One turn moves each row of this set onto another row. After a few examples, where does it send each row asked below?
Lel: +0.38, +0.65, +1.11, -1.27, +0.20, +0.18, -1.13, -1.70, +0.35, -0.34, +1.38, +3.37, +1.34, +3.41, +0.71, +3.10, +0.30, -0.77
vuso: +0.47, +0.26, +0.53, -0.55, +1.43, -0.34, -1.76, -1.59, -0.47, -1.27, +1.20, +3.19, +0.71, +1.90, +0.40, +2.75, +0.33, -0.30
kunar: +0.38, +1.34, +1.30, -0.19, -0.71, +0.46, -2.12, -1.86, +0.70, -1.15, +2.16, +3.32, +0.50, +2.70, +0.32, +3.74, +0.74, +0.30
midu: -0.16, +1.81, +0.90, +0.01, +0.43, +0.16, -1.84, -1.15, -0.82, -1.84, +1.53, +3.21, +1.17, +2.52, +0.56, +3.48, +0.75, -0.42
vabo: -1.00, +0.84, -1.38, -0.26, -4.30, -1.24, +1.18, +2.34, +0.70, +1.19, +1.21, +0.01, +0.93, +2.10, +1.50, +3.04, +1.13, -2.18
lukel: -2.05, -0.88, -0.51, +0.48, -2.01, -0.03, -1.50, +1.57, +2.05, -0.49, +0.06, -2.72, -0.45, +1.28, +0.72, +3.45, +3.07, +0.67
Rumu: +0.68, +0.00, +0.85, -0.54, +0.42, -0.28, -1.65, -2.02, +0.58, -1.11, +1.45, +3.45, +0.19, +2.11, -0.17, +2.89, +0.26, +0.60
legab: -1.15, -0.32, +0.38, +3.70, -3.07, -0.34, +0.05, +0.78, +1.23, +1.95, +2.18, -0.67, -1.55, +2.07, +0.66, +2.38, +1.21, +1.65
Vego: -1.75, +0.07, -0.67, +2.55, -2.82, -0.89, -0.86, +0.14, +1.95, -1.15, +1.26, -2.24, -1.58, +0.99, -0.11, +3.41, +2.40, +0.50
Fabod: +0.12, +1.13, +1.37, -1.75, -0.18, +0.42, -1.94, -0.78, +0.36, -0.90, +1.41, +2.81, +1.50, +2.97, +0.85, +3.60, +0.85, -0.57
Zuso: -1.61, +0.05, +0.77, +1.03, -2.99, -2.35, +1.87, +2.43, +0.35, +1.81, +1.01, -1.13, -0.45, +2.50, +1.26, +2.21, +0.36, -0.40
gipek: +0.62, +1.51, +0.95, -0.33, +0.19, +0.42, -2.11, -1.85, -0.02, -0.65, +2.70, +2.22, +0.90, +2.83, +0.78, +3.37, +0.70, -1.54
Vizus: -1.27, -0.19, -0.39, +2.87, -0.67, -0.33, -0.47, +2.01, -0.73, +2.19, +1.84, -2.25, -0.19, +1.84, +1.71, +1.79, +1.58, -0.95
Desek: -1.99, +1.35, -2.03, +2.98, -3.57, -0.88, +0.61, +1.95, -0.81, -1.22, +0.49, +1.66, +0.56, +1.02, +0.55, +3.11, +1.32, +0.22
doro: -1.37, +0.01, -2.33, +2.05, -1.09, -3.80, +0.51, +0.69, -1.93, -1.32, -0.01, +0.32, -0.27, +1.48, +1.63, +2.80, +0.46, +0.15
raba: -0.89, -1.15, -1.22, +1.36, -2.21, -0.36, -2.62, +0.25, -0.01, +1.97, -0.78, +0.26, -0.45, +1.55, +1.12, +1.33, +2.71, +2.99
Zona: -1.80, -0.29, -1.73, +0.63, -3.67, +1.30, -1.17, +2.53, +1.03, +0.79, +0.26, +1.11, +1.46, +1.60, +1.32, +3.27, +2.64, +1.38
tigon: -1.84, -0.59, -0.77, +0.88, -1.92, +1.08, -1.05, -1.33, +2.44, +1.24, +0.05, -0.16, +0.54, +1.68, +1.22, +0.79, +3.25, +2.23
dozov: -1.01, -1.05, -1.25, -1.53, -2.43, -3.67, +0.86, +1.59, +0.26, +0.54, -0.40, +0.09, +0.23, +2.54, +2.17, +3.13, +0.44, +0.21
dezis: -2.83, +1.15, -0.64, +0.68, -2.29, -2.46, +2.09, -0.17, +0.45, -1.11, -1.33, +0.67, +0.84, +1.37, +0.81, +0.89, +1.42, +0.70
semat: +0.80, -0.09, +0.96, -1.73, +0.96, -0.39, -1.38, -1.27, +0.38, -0.58, +1.23, +2.87, +0.85, +2.29, +0.46, +2.79, +0.13, -0.55
tutip: +0.28, -1.70, -1.92, +2.08, -2.23, -0.71, -1.85, -1.51, +1.45, +1.67, +2.69, -0.59, -1.55, +2.17, +1.80, +2.90, +1.63, +1.40
Visad: -0.56, +0.77, -1.65, +2.85, -4.80, +0.30, -0.13, +0.09, +1.50, +1.21, +2.86, +0.55, -0.70, +1.64, +0.68, +3.09, +1.66, -0.21
sikup: +0.19, +1.08, +1.08, -0.59, -0.01, -0.35, -0.64, -1.83, -0.07, -1.01, +1.23, +3.81, +0.96, +3.10, +0.34, +3.03, -0.09, -0.58
mato: -1.66, -0.06, -0.01, -1.59, -2.99, -1.32, +1.25, -0.40, +2.48, +1.50, -0.24, -0.58, +0.99, +2.35, +1.45, +1.01, +1.93, +0.01
vob: -2.41, +0.26, +0.09, +3.65, -1.63, -1.41, +0.72, +2.74, -1.41, +0.06, +0.18, -0.29, -0.12, +1.47, +0.87, +2.18, +1.04, +1.36
veza: +0.26, +0.70, +0.93, -0.17, +0.14, +0.53, -1.36, -2.01, +0.32, -0.76, +1.46, +3.74, +0.93, +3.21, +0.33, +3.11, +0.51, -0.04
vodu: -1.84, -0.10, -0.07, +0.20, -3.37, -2.01, +0.25, +1.19, +2.05, -0.70, +0.63, -2.57, -1.00, +1.51, +0.29, +3.50, +1.73, -0.69
Popod: -1.09, +0.55, -2.62, +2.02, -1.75, +0.95, -1.25, +1.84, -0.80, +1.00, +1.76, -0.60, +1.12, +1.35, +1.91, +2.51, +2.50, -1.99
dusi: -2.27, +0.97, -1.74, +1.80, +0.21, -0.93, +0.31, -0.61, -0.88, -0.26, -0.12, -1.13, +1.21, +1.04, +1.69, +0.25, +2.46, -1.53
doku: -1.30, +0.30, -0.91, +1.45, -3.19, -3.44, +0.08, +0.59, -1.15, +0.27, -1.45, +1.17, -0.79, +1.53, +0.45, +1.44, +0.87, +2.00
dez: -1.23, +0.79, -1.21, +3.18, -1.75, -0.28, +0.00, -2.85, +1.30, +0.71, +1.81, -0.96, -0.56, +1.31, +0.93, +0.42, +2.31, -0.28
fen: +0.67, +0.56, +0.87, -0.88, +0.30, -1.23, -0.79, -1.91, +0.04, -1.29, +1.48, +3.19, +0.18, +2.13, -0.05, +2.81, -0.52, -0.48
peke: -2.68, +0.14, -0.59, +1.62, -2.06, -1.60, -0.37, +1.72, +0.69, -2.18, -0.51, -1.88, -0.72, +0.79, +0.17, +3.45, +2.29, +0.53
neto: -0.82, -2.25, -1.22, -0.70, -2.70, -1.16, -1.19, +0.55, +1.87, +1.32, +0.17, +0.55, -0.17, +2.50, +2.02, +3.45, +1.73, +2.99
pok: -1.84, +0.07, -0.92, +1.31, -1.55, -1.07, -0.90, +1.15, +0.84, -0.73, +0.92, -3.26, -0.79, +1.10, +0.76, +2.93, +2.48, -1.60
Kega: -0.98, -0.08, -1.92, +1.28, -0.62, -1.83, -1.64, +0.93, -2.34, +1.63, -0.79, -1.03, +0.21, +1.53, +1.83, +0.57, +1.95, -0.75
pev: -1.98, -1.19, +0.51, +0.95, -2.02, +0.18, -0.38, +3.14, +0.75, +2.10, +0.30, -0.79, +0.33, +2.28, +1.56, +2.34, +1.87, +2.03
lili: +1.26, +0.12, +0.71, -0.81, +0.93, -0.30, -1.56, -2.19, +0.38, -0.52, +2.15, +2.70, +0.10, +2.30, +0.22, +2.65, -0.05, -1.07
mefu: +0.28, +2.02, +1.41, -0.85, -0.75, -0.76, -0.83, -1.45, -0.13, -1.53, +1.99, +3.01, +0.79, +2.90, +0.44, +3.83, -0.05, -1.05
peme: -0.13, -0.62, -0.58, -1.07, -3.38, -2.62, -0.57, +0.49, +0.43, +3.20, -0.13, -0.99, -0.54, +2.53, +1.48, +1.15, +1.22, -0.24
pezep: +0.66, +0.99, +0.83, -0.12, +0.41, +0.21, -1.30, -2.26, +0.14, -0.50, +1.99, +3.17, +0.63, +3.26, +0.51, +2.94, +0.27, -1.10
Bezar: +0.27, +0.24, -1.40, +2.88, -3.03, -2.33, -1.07, -1.45, -0.35, +2.03, +1.38, -0.67, -2.03, +1.62, +0.73, +0.96, +1.23, +0.20
zav: +0.18, +0.97, +0.70, -0.30, +0.85, +0.22, -1.22, -1.60, -0.44, -0.95, +1.27, +3.45, +1.37, +2.96, +0.67, +2.86, +0.33, -0.84
Tor: -0.49, -0.81, -2.99, +2.94, +0.18, -1.49, -1.78, -0.36, -1.43, +0.29, +1.70, -1.10, -0.57, +1.51, +2.29, +2.43, +1.80, -0.40

dozov goes to Tor
vuso goes to Rumu
Now find these:
dezis goes to dez
Desek goes to Visad
Vego goes to vodu
pezep goes to Lel
gipek goes to Fabod
vob goes to legab
doku goes to Bezar

